Each named move below is a turn or a mirror, shown by a few rows before and after it. Which moves, in which order, take the first row of each later pair to the second? The first pair is answered.
radu (before |-> after):
[-20 -13   3   3  -4  -8  25   9   7  13 -22  11  15  -6 -14  13  -2  14
  17  29 -33] |-> [ 11 -20  22  14   1  13  35   2  -1  24  -4  12  12  -5  -3   8 -20  14
   5  -3 -29]
[  6   9  10  34  -5  27 -13 -16  -5 -10  -1 -23 -11 -13  10  -6 -11 -21
 -31 -21  -7] |-> [-30  17  -9  19  -9   4 -27  -8   4 -21 -21 -22 -10 -13  -5   1  13 -22
 -14  17 -10]
[-10   0  18  10 -10 -40  25  -3   6 -33  -8  -2  -5 -31  -1  15  13  -7
  -7 -14 -24] |-> [  2  -1  25  15  -9 -33  28  -5   3 -27  -1  -1  -6 -32   3  13   3  -5
 -11 -24 -22]
Foz (before |-> after):
[ 37  -3 -15  -1   8 -25  20 -27 -25 -16  -2 -32   1   6  10  -9   9   5
  23   8  18] |-> [-10 -22 -23  -6  16  16   4 -24 -13  -2  14  10 -14   7  13  11  10  22
  18  23 -48]
[ -3  -1 -12 -15 -10   4  -5 -15 -24  -9   6  -5  -9   9   2  13  20  -7
  21   7  -4] |-> [-15  -5  -9 -22   4  -3 -17  11  -8  -6  13  12  -6  11  -3   6  20   4
  10  16   3]
[ 18 -10   9  18  34  25  -8  -7   8   3  22  11   5  -4  18 -20 -13   7
 -21 -41  16] |-> [ 24  -6   8  19  30  28  -1 -18  -1   2  22   3   2  -2  22 -16 -14   3
 -17 -43  13]
kekeg (before |-> after):
[ -4  -9  -6  -4   5  24 -16  14  13  10   9 -10   8  -3  14   2  -3  -1
 -20 -14  11] |-> [-15  -8 -15 -25   8  12 -20   8   2   6  14  -7   6   4  12   7  15  -2
   0  -2  11]
[ 11  -9  11 -28  17   7   3  20   2  -2  27  34  -3  -3 -18   5  10  13
  10 -11   6] |-> [  4 -11  15 -17  17   4   8  29  16   0  18  33   4 -12 -28   4   1  17
  -2  -8   7]
[ 15   4  13 -33  28 -28  -8   5 -15  -5   2  11  -4  -6  25  -1 -18  15
 -21 -14   6] |-> [ -1   4  12 -32  28 -40  -5  19  -1  -6 -10  14   5 -11  12   1 -14  19
 -21   2   7]
Now pairs of rows:
Each pair is two moves apart.
[  4  -1 -12 -16  11 -17 -10 -10 -18  -8  10   5  -4  12   6  -6  12  -4
   7  -2   6] |-> [  4  -2  -3  21  -3  -9   8 -15   0  -3 -20 -18   3  -6  -3   1  -5 -12
  -7  -3  -3] -> kekeg then Foz
[-12  -5  -5  14 -11  -1   4 -16  18   6 -25  -8   4  -8  -8  19 -22   1
  -4  23 -10] |-> [  5  -8  13  20  -3   4   4  -5  22  14 -10   0   7 -10  -2   7 -39   7
 -20   3   5] -> Foz then radu
[-24 -12   4  10  14  15  -4  19  32  10   3  16  19 -10 -12  10  -3  13
  13   2 -11] |-> [ 27   3   7   1   5  -6   5 -11  -3  -3   9 -16  16  -1   3  -2   3  -4
  30 -24  33] -> Foz then kekeg
[  7 -10 -12   1 -13   4  -2  -6  -4  13  -2  -7   2 -17  -6  18 -16   1
   0   8  -7] |-> [ 13  -9 -10  -8  -6   8 -11  -2 -11  14  20   2  -1  -9   4   8 -17   4
  -1  -1   2] -> Foz then kekeg
[  5   8 -16  -4   2  -4 -10 -17  -7  -5 -10  -6   3   5   7  17  -3 -19
   7 -14  -2] |-> [-14   3 -16   5   5  -9  -8  -2  13  -2 -22   0  12  -1  -5  18  -7 -15
  -3   1  -7] -> kekeg then Foz
[-20   4 -15   0  -7   5 -19 -12 -11 -14  -4 -12 -19   4  11   2  14  -5
   6  18 -24] |-> [ -6   4  -9   6  -8  15 -19 -19 -16 -12   4 -13 -22   2  17   2   8  -6
  -1   2 -24] -> kekeg then kekeg
[  1   7   6   4  -8  10 -35 -28 -20  -4  13 -21 -27   1  22 -13 -11 -15
 -24 -28  18] |-> [-37  12 -13 -11 -12  -6 -47 -17 -10 -15  -3 -18 -26   0   9  -5  14 -15
  -8   6   9] -> radu then Foz
[ 12   6   3  -8  17  -4  19 -16 -18  10   1  -4  -4  22   8  22  -5   9
  42  -2 -31] |-> [ -2   0  11  23  16  -7  25   7  16  15 -23  -7  12   6 -10  20 -25  13
  16   9 -31] -> radu then kekeg
[ 19  10 -23  -9   6  -6 -12 -21 -13 -30 -13 -16  -6  17   0 -24  17   5
  -1 -12  19] |-> [ -7   2 -22 -18  18  -3 -29   8   3 -26   3  13  -4  19  -4 -27  16  20
 -11   0   9] -> Foz then Foz
[  8  -1   8 -23  16  19 -20 -14 -32   5  45  15 -20   8  16   2   5   1
  -1 -25 -15] |-> [ -1  13  -6 -38  14 -32 -28   5 -22 -14  19  -4  -6   7   0  -8  27  -6
   8   5  28] -> radu then Foz
[ -4   0   7  22  -9  -3  15  -1  19  11 -33 -17   3 -11  -9   9 -17  -5
  -8  10  -6] |-> [-15   1  -5   2  -7 -18  10  -3  11   2 -35 -13   2  -3 -10  15   1  -5
  13  27  -6] -> kekeg then kekeg
[  1  12   3   5 -13  -1 -25   4   1  -7   5  -6 -14  -1  13 -12   2  -9
 -19 -10  20] |-> [-21  10  -8   0 -18  -7 -21   1   4 -11 -10  -5 -12  -2   4   0  12 -10
  -5  14   1] -> Foz then kekeg
[ 12  11 -12 -17  11  11 -13  -6  -2  -6   6  10  -2  19 -25   8  26   4
   2  -5  -7] |-> [ 20  13 -12 -14   8   9  -8 -13  -8  -6   2   1   0  18 -24   7  26   0
   5  -9  -2] -> Foz then Foz
